rotation steps, each row followed by its count of steps:
The counts run from 0 to 512.
[-44  -5 -49   5  29   2  -2 -19  37 -35 -10   6 -22 -17 -50  11   4  -4
   9 -26 -51  28 -37   5 -15 -14 -31 -20   5 -21   2  15   1  12  39  35
 -17  16  13  11   4  -8 -39  13  -7 -36 -15 -10 -47   0  32   7 -11 -14
   6  -6  34 -30  46  14 -47 -10   6   3  -9  -4 -21  -1  66   4  26  23
  14   4  57   1  13   2  15]	411
[-29   8 -36  45  -2   5 -12   4 -17 -29  13  21 -11 -39   7  27 -52 -30
 -20 -16 -30 -14 -14   0 -53 -16 -11 -23   3   5  -5  12  39  24  -6  32
 -13 -44  48  -6  -7   7 -24 -23 -24 -22   8 -12   7 -39  12 -43 -31 -33
 -24 -20  26   7  18 -21 -70 -12 -25  -3   1  38   3  14   2  -9  17   5
  37  11  14 -32   9 -20  65]	490
[ 41  22  12  21  20 -12  -2 -37   7  33 -23 -24   5   4  11  40  30 -39
   0  15  -4 -24   0  -1  -2  34  24  20  19  20  32  -1  52  32   6  24
   9 -20  -3 -41  46  34   4  35 -37 -10  34 -43  11 -15 -46   9  34  32
   3 -23  13  35   2  38  -2 -26 -12   6 -24 -29  16  21   2 -28  29 -33
  -3 -15  19  27  11 -35 -19]	24
[ 15  46 -12 -14  34 -11 -10 -26   2  12 -12 -24 -46  -9 -30   4 -27  11
   1   0   8   7  -7  -8  12  37  -5 -10 -19 -24  21   9 -13  28  44  11
  23   8  18 -53  10   1 -18  29   0   3  17 -64 -32  21  39  18 -36  25
  12 -31 -38 -46 -32  59 -29 -37  42   5  10 -50   5   8  35   5   6  20
   2  -5  10  -6 -18 -13  12]	396
[ 10 -11 -42  30  -5 -13   2  61   1 -33   3  16 -27  35 -51 -42   8   0
 -10  -8 -34 -11  -6  11  14  -3  33   9 -14  19 -43 -38 -42  17  12  19
  -6 -17  33  10  27 -31 -21  35 -21  29 -16 -12   8  31  13   3 -38  36
  29   0 -65  17 -19 -26  15 -33 -10   6  17  11  -6  10  50 -21   5   1
  33  37 -23  -5  11  15 -32]	453
[ 27 -15 -34  -1  17  -6  15  13 -35  -2  10  29 -30   9 -12   9   6 -22
  -7   4 -26 -39   5  26 -33 -25  29  15  20  12  30  41 -19  34 -22   0
 -47 -29   6 -25  -6   1 -35  14 -19  17   3 -44   8 -34   2  21 -44  24
  -6 -26   1  14 -28  -9  -7 -17 -31  26   6  17 -34  34   8 -71  43  -9
  -3  -7  -7 -10  33   8  17]	10
[  2   3 -21  21  21   6 -10 -17 -35   4 -13  13  -4  -7  18   8 -41 -16
  11   9  -1  -2 -11  20 -51 -14  20 -13   5  26   2  58  16  32  25  -1
 -16 -12  50 -14  -6  30 -38  11  -7 -41  -7 -51 -10 -24  40 -16 -30  -5
   5 -12 -10 -37   5  10 -97 -40 -23  24  12 -18  11  15 -13   0  -2  -8
  30 -48  20 -23  18  -4  36]	35
[ 28  42  34  21 -17 -42 -10  -5   6   4  22 -49  -3   9  41   8 -11 -29
  21  -6 -12  -4   0   0  22  26 -10 -24 -29  34 -11 -28  49   7   8  23
  25 -35  50   9  15  41 -10  25  18 -25  20 -38  -7  27   4 -33 -13  -5
 -31 -40  -1 -12  22  14   4  -9  30 -15  -6 -51  47  15  37   6 -33  14
  36  -1  -2   6  -4  -4 -37]	347
[ 37  12  -9  50 -40 -21  -4  -5 -11  15   5  14   8  18  28  30  10 -27
 -28  22  -8 -30   6  14 -15  -2 -11  28  -7  53  13  39  22  22  14  13
 -16 -19   3 -37   0  48 -37  13 -17  -7  19 -33  33  20  -8 -47 -45   1
 -29  -7  66  30   3  31  -5 -10   5   3 -14   9  15  11  -6 -47  -2 -14
  43  14  11  12 -10   0 -17]	334
[ -1  10 -19 -14   5  -3   5 -10  23  17 -14  22  -6 -31 -34  46  29 -35
  -2 -17 -33 -16 -13  16 -13 -15 -23  33  23 -25  45  17  -3  27 -10  17
 -30  -5  14 -28  49  -9   0 -14 -37  -7  -4 -24 -30 -11 -19  -2  31 -25
 -25  16  57 -12  25  37 -15 -17 -25  13 -20   5 -19  -8  -9 -43  16 -12
  -9  29  28  12   8  -4  27]	253
[ 19   3  -9  57 -24  -5 -29  -5  33 -32  19  -5  -5  -8   2  17  -1 -16
  -2 -17 -20  13  26   2  17   9 -22  -5   1  -1 -67  50  44  16 -35   2
   8 -24  44  12 -21  38  32  33  12 -46 -11 -18  16 -13 -36 -17  -2 -28
 -10  -3  16  28  28  -4 -56  -1  44  22 -25 -29  52  61 -13 -18  21 -33
  22 -33   5  -3  14 -24 -18]	190
[ 31  33 -15   5   1 -39 -13 -11   4  -5  25  35  12 -10  38  22 -12  12
   0 -19 -35  -2  -3  57  19 -33  11 -33 -18  21  19  51 -42  26 -24 -27
  -4  17  19  16 -26  34 -30 -37  67  -2  -2 -33  -3 -30  35  22 -21  20
   0 -35  31   5  38   4  -5  -9   4  -2 -42 -16  -2  21  36  10   0  -9
  23 -15  35  25  28 -29  41]	425
[ 41  -6  -3  14  -4   6  -5 -27   6  21 -45  -5 -18 -36  -8  28  33 -44
  -9   0 -52 -32   0  12 -33  42   1  36  32   2  15  13  48   5 -22  30
  18 -12  40  -4  49  17   0  16 -28   2   7 -15   0 -45 -33  -5  29  23
   8  16  19  23  10  -4 -17 -38 -21  28 -29  20  22  42 -15 -36  23 -27
   5  -3  -5  12 -10 -23   0]	25
[ 23  18   9  79 -33 -35 -26  -5  27  18 -29  -6  -4  31  12  16  -9 -21
 -34  -3   0 -23  19  -4   6  17  -3 -17 -17  13 -18 -10  37  47   2  16
  20 -46  15 -17   8  25 -18  41   4  12  45 -23  -4  19  18 -10 -17  -6
  42 -29 -27  45  -6  42   8 -25   6  -3  -6 -28  40  22  48 -28   6 -31
  37  11  13  16  -5 -18 -10]	177
[  7   4 -27  27 -33  -1 -10  12   0  -3  41   8 -10  -2 -14  -1 -39  19
 -28  15 -15 -24  -5  29  17 -24  14 -25 -28  44 -11 -23 -10  24  18  26
  33 -29  58  12 -11  -9 -41  24  -7 -18 -17  12  31  38  -2 -14 -79   4
   5 -28 -23 -17  -4   2  25 -19   8 -30  -7  -9   9 -32  36 -16 -54  20
  32  21  12  12  -2  20 -14]	209
[ 54  11   6  -8 -35   0  -9 -24 -39  24  35  -1   2  -8  19 -12  -2 -19
   6   2 -20 -36  13  -8  -8 -34   1   5  -2  -1  20  54  20  29 -16   8
 -25  11  46  10 -19  21  31  18 -69  -2 -42   4   0   0 -38  -8  -6 -31
 -38  13  16 -20 -23  11   4   4  35 -19 -23   6 -14  38 -42 -17 -34   1
   3  27  28  -4  40   2 -18]	368
[ 27   6   9  52 -12  -7  10  27  -3  14  12  31  18  -7  48  44 -47 -11
 -45  -3  13 -16   7  32 -12 -22 -10   5 -12  18  10   3  22  34  13 -11
   3 -29  39 -23   8  20 -38  -3   9  18 -14 -31  40  13  40 -47 -50 -15
 -13 -44  21  43  -6  30  -8   4 -11 -26 -15  -2  55  35  12 -46 -25  -3
  40 -18   1 -22  -2 -15  38]	342
[ 19  22 -18  56 -17  -3 -20 -18   3 -19  25  24   5  10  20  26 -35  -5
 -15  10  19 -19  27  31 -10 -36  19 -49 -19  39  -9  53  43  23 -20  20
 -15 -27  29   3 -50  23 -27  34 -17 -60   8 -26  -9 -10  -4  20 -22 -21
  -3 -16  -6   6  11   3 -45  13  29   2 -12 -29  -6  24  26 -15 -11  -4
  29   3  21   5  31   6  -7]	44
[  9  15 -19   3  -5 -25 -15  -5  25 -15   3 -14 -17  31 -16 -10  24 -14
  12 -12 -15   3  16   8  28   0  15 -20  -5 -13 -43 -18  17  11 -29  24
   0 -13   8   6   0 -14  10  60 -24  23  10 -28  24   3 -12  18  25  28
   4 -27 -68  43   5  -1  32  -1  32  27 -35 -50  -1  41  64 -22  56 -22
 -13  12  13   9  22 -28 -18]	306
[-15  -9   1  75 -16   6  -2  19  23  17 -28 -13  -8  21 -26  -8  17 -20
 -15  21 -37 -15  15 -42   6  24   8  30   6  12 -52  -3  61  30  20  39
  11 -36  50  25  38   0   9  31 -26  13 -12 -23  10  35   2  -7   6  -5
   8  17 -37  26   6  24 -43 -20   1  14  -5 -34  -7 -11  45 -19  12 -66
  22   1  10  -2   4   6 -27]	323
[ -4  -2 -10  34 -13  -1   2  37  22 -42  18  23  -7  -4 -39   9 -20 -22
  10   7 -24 -12   2   9 -28 -30  -4   0 -17  35 -41  25  -7   4 -14 -11
 -22 -48  62  -6  16   0 -20  26  10 -49  -1 -10  -9 -20  16 -32 -84 -17
  -2 -10  -1  12  13  -6 -34 -28 -23  37  40 -29  44   7 -11 -52  -4   2
  17  -5  -9 -29   5  11   6]	337
[ 20  14 -50   4 -21   5 -24   0 -13 -17  33  -5 -29 -10  -4 -15 -30  17
 -23   7   8  10  20   1  18 -28   7  -2 -16  -3 -37  37 -18  13 -11   2
  18 -23  33  -3 -64  18   2  52 -30 -16 -17 -23  41  26  33  34 -44   8
 -28 -13 -55 -50 -43 -10  -2   9  69  -2 -32  -6 -53   9   3 -31   6  11
   0  11  23  12  27 -26  12]	77
[ 22 -22 -30  35 -21   9  10   0 -15 -26   3  13  -4 -15  10  -8   9  25
 -29 -13 -82  -1 -37   6   0  -4  10  28   8  14 -18   7 -37   1  18  -6
  16  36  58  39  34 -11   4 -34  10  55 -48  -9  15 -19  -2 -19  15  33
  22  -4 -19  18   9 -31 -23 -12 -46  13 -41  42 -11  14  -9  32 -15 -54
  39  23  -5  16  17 -27  35]	440
[ 30   8 -42 -13  -2  26  11   3 -37  -3  33   3  -6 -31  -9  -1 -28   5
 -20 -18 -18 -33 -13  43  -6  -1   5   0  -5  16  49 -19  -7 -20  31  46
   4   8  47 -14   5  -4 -32   2 -58   2  -7 -10  33  19 -38 -20 -38   8
 -18 -11  20 -43 -14   0   1 -27   3 -14 -21  36 -17  -2 -25  -3 -34  28
   9  34  -7  25  18  11  33]	366
[ 61  38 -19  -7 -14   8   2 -16 -40  16  48  11   9 -23  19   5 -15  -7
 -17  -8  -4 -40   7  31  -9 -22  -2  -9  -6  28  51  44 -10  23   3  12
 -13  17  30 -11 -16  31  -5  10 -63  -1 -30 -11  30  18 -40 -16 -43   6
 -28 -16  21 -24 -35  14   1 -16  20 -19 -21  35 -23  21 -24  -4 -48  21
  19  14   0   7  21   8  22]	367
[ 20  -4 -16  38   1  -2 -14 -17 -10  -6  -8   0 -38 -10  20 -18  30 -30
 -10 -15 -29   4  33 -11 -10   9   6   0  23 -21 -14  53  26  16 -13   5
 -18  17  11  18 -10  13  40  32 -46   9 -31 -19  10 -27 -41  10  35  17
   6   3 -29  31 -28 -16 -30 -13  26  24 -36   2 -26  83   9   3  56 -26
   0  22  16  -5  53 -31  -8]	157
[ 19  13 -38 -52  -7 -19  -2  -4 -10  16  -2 -12 -20 -16 -27  -1  -2  -9
  15 -19 -11 -38  -6  31   0  -7   1 -26 -32  -3  11 -11 -21  10  -8  34
 -10 -40  29   1 -16   9 -38  30 -40 -14  23 -22 -21  32  48  16 -53  17
 -10 -37 -15 -66 -31  13  28 -40  21  -9  16  -7 -36   3  54 -14   4  48
 -14 -14   0 -12   5  19   0]	379
[ 32  13 -44 -28  -6  -6   0  14  34 -19  -4  13 -55 -48 -60  10  22 -20
   3 -51 -39  -2  -4  11 -11  -2 -16   8   9 -56 -10  -1 -10   5 -35   0
   0 -39  46  -5  11   4  39  53 -48   1   0   5 -27 -10 -11  27 -23 -22
  -1   6 -15 -28  -6 -11  14 -30  39  22  -1  19  -6  42  14 -34  21  16
 -43   8   4 -18 -16 -15  14]	386
[ -9  14 -14 -14   8 -14 -23 -29  15   8 -27  -8 -39 -47 -14   9  13 -17
  24 -30 -56  14  -4  -6 -24  16 -37   1   7 -52 -20  18   9  20  -3  11
   5   2  48  24  28  11  33  20 -12  -6 -14 -25 -44  16  42   3   8 -24
  18   6 -14 -62  13  17 -24 -53  18   9  -2   2   4  26   3 -10  17  -3
 -14  -3  19 -16 -27  -7  12]	394
[ 24  16  -6  43 -14   1 -13 -32  -1 -14  36 -36  25   7   9   3 -17  15
 -17   8  11  -1  -5  -9  29  13 -31   2   6  41   2  -7  17  -7  30  76
  12   5  32 -14  -7   9 -20  43 -22 -21  15  -3  39  23 -44 -42 -14   3
 -20 -10  14   5   2  20 -10  25  39 -19 -28 -33  13  16  19   2 -32  21
  44  34  19  55   8 -19  -5]	202
[ -9 -20 -17  28   5  20   6 -13 -15   0 -37  19   2 -30  25  17 -21 -18
 -27  -1 -37   6 -11  21 -46  12  10  21  13   7  15  34  46  13   4  21
   0  -5  74   8  20  21 -20 -18  -8 -13 -12 -26   0 -29  40 -22 -13 -23
   9  -6  15  -5   3  19 -84 -34 -23  19  -9  21  21  26 -17   5   0 -23
  27 -44  13 -20  13  -5  30]	34
[ 13  17  30  52   1  -8 -11 -23  11  14   5   4  39  -2  35  19  -3  10
  -6   4 -44   2 -25   4   4  -6  18  -2   6 -13  35  29   5  43  14   0
  18  63  33  18  22   8  34 -38  15  29 -50 -33  -2 -18 -27   6  45 -23
   7 -18   4  -2   7  33 -20   1 -14 -18 -44 -13  -2  15  21  29 -36 -73
  25  22  56   7  27 -26  29]	277
[ 36  30 -13   5   3   3  11  17  28  18  -6  19 -45 -30 -30  37  16  -3
 -21 -20 -38  -9 -14  30  28  29 -13  57  -9  16  13 -33 -31  -5  30 -15
  33 -18  22 -31  64  18 -22 -18   7   1 -18 -63  -4  34   8  -7 -42   7
   2 -13  45  -6 -11  29  -1 -41   0  10 -19  21   3  -6   6 -20 -10   9
  11  -1  -6   9 -25 -12  20]	105
[  0  -1 -18 -18  -4  -3   6  22  10 -32  11  -8  -8 -28  -3  17 -18 -29
  22 -16 -41   1  -6  47 -19 -27   3 -17 -14  17 -27 -21  29  -4  -2  17
 -15 -59  75  30  17  13 -36  -4  13 -40   9 -10  12 -29  47 -52 -36 -26
 -32 -38  28 -45  45 -12 -40 -14 -20  19  -3 -10  16  -3   9 -21   2  23
   7 -35   9 -15  10   3  20]	345
[ 24  27   2  26  32  24  29 -12 -24 -11  38  10   7  32  -5   0 -21  25
 -26   3  23 -12 -31  31  21 -16  16  -6 -13  32  48  10 -42   4  67  12
  -4  63  19 -33  19   0 -43 -10  -3  10 -31 -33   1   6 -30  -6 -26  41
   9 -21  -8  31 -33  33 -15  -2  22   7  -9 -23   9  36  39  28 -19 -14
  27  31  13   8  35 -11  15]	284
[  1  16   8  29 -18  13   5 -33  33  32 -13  18  20   6 -29  29  30   4
 -14 -10 -10  -5 -24   6   7   2 -29  20 -14  -2  33  16   1  29  46  26
   8  63  17   3  44  14   6  -9  -7  -9 -20 -17 -26  40 -33 -13  16  -8
   2  10  42  10  36  61 -17  -3   5 -20 -37 -10   7  15  52   1 -13 -24
  11  25  53  41 -10  13 -10]	414
[ 32  23   7  21 -10 -20  -7  15   8   0   5  -3 -24  23  13   2  16 -36
  -3  -9  10  -5  43  -2  14  -8  -2  12 -29  19 -44  21  12  12 -41 -21
 -31 -28  14 -30  16  36  15  50 -21  25   2 -59  11  -2  15   1  -9   8
 -30 -13 -14  23 -19   9 -25 -12  35  32   4 -38  23  59   8 -45  34  -8
  17  -4  -7 -38  22 -22 -26]	467
[ 12  -6 -53  11  -3   7  29   4   0   4 -49  55  10   8  -6  15  24   2
 -41   7 -34 -20  -8  29 -44   8  -2  59   2  10  23  18   6   4  27  25
 -26  -8  29 -16  27  25 -65 -13 -46  33   7  -8  15  -2   4 -38 -29  26
  24  21   8  22 -10  25 -31 -37 -23  31 -13  31   1  31   7 -37  17 -27
  20  -5 -22  -1   1  14   0]	171
[  6  -3 -40  -9 -30  10  13  31 -22   0  13  22  -2 -30 -19   1 -35  -9
 -27 -16 -20 -35 -28  12 -26 -15  -8  -3  11 -30  14 -24 -19  36   8  43
  21 -18  44   2  20 -30 -15  -2 -56  44 -23  15  21  19  -6 -10 -23 -15
  10 -15 -18 -22 -15  11  26 -32   5 -40 -20  36   4  18   7 -17 -34  10
  -7  40  16  -2 -15  -3  45]	374
[ -1   7 -43  46   7  19  -7 -10  15 -22 -11 -14 -39   0 -30   7   1 -24
  -5 -14 -21  -5 -23  15 -15  32   6  -9   3  24  -3  -7  46 -13  44  75
  -2  -6  64   2  21  -4 -26  28 -17 -62  20   0 -11   0 -24 -37 -15  15
  32   4  -4  -6  17  12 -46 -38  -2  15  10  -1  21   3  32  19 -15   3
  33   9  11  13 -22  -4   6]	38
[  5  22   5  14   9   4  18  10 -13  13  30 -10  25  -9   4  19 -27 -21
 -10   8  19 -55 -27  24 -16 -13  -7  -7 -21  56  45 -22   9   6  46  30
  -9 -19  45 -22  25   2 -73   3  -8 -24  -2 -23   5   5 -20 -38 -62   4
   0 -26  17 -18  -1  46 -12 -25 -15 -12   5  -5   6 -16  29 -16 -24   5
  35  10   6   0  19   5  12]	495
[ 32 -10 -25 -35 -12  -1   2   7 -40   8   5  33 -22 -46  16  14 -28   1
 -15 -25 -60 -19 -10  33 -17  -7  -7  27  15 -28   4  -2 -22  12 -10  18
   5 -22  58  23  17   3 -15 -10 -17  27 -25 -12  17  11  46  -3 -11 -12
 -25 -34   6 -58 -20 -22  11 -31   4  -2 -50  35 -28  22 -29 -18 -11  19
   4 -20  -7  -3 -11 -12  62]	229
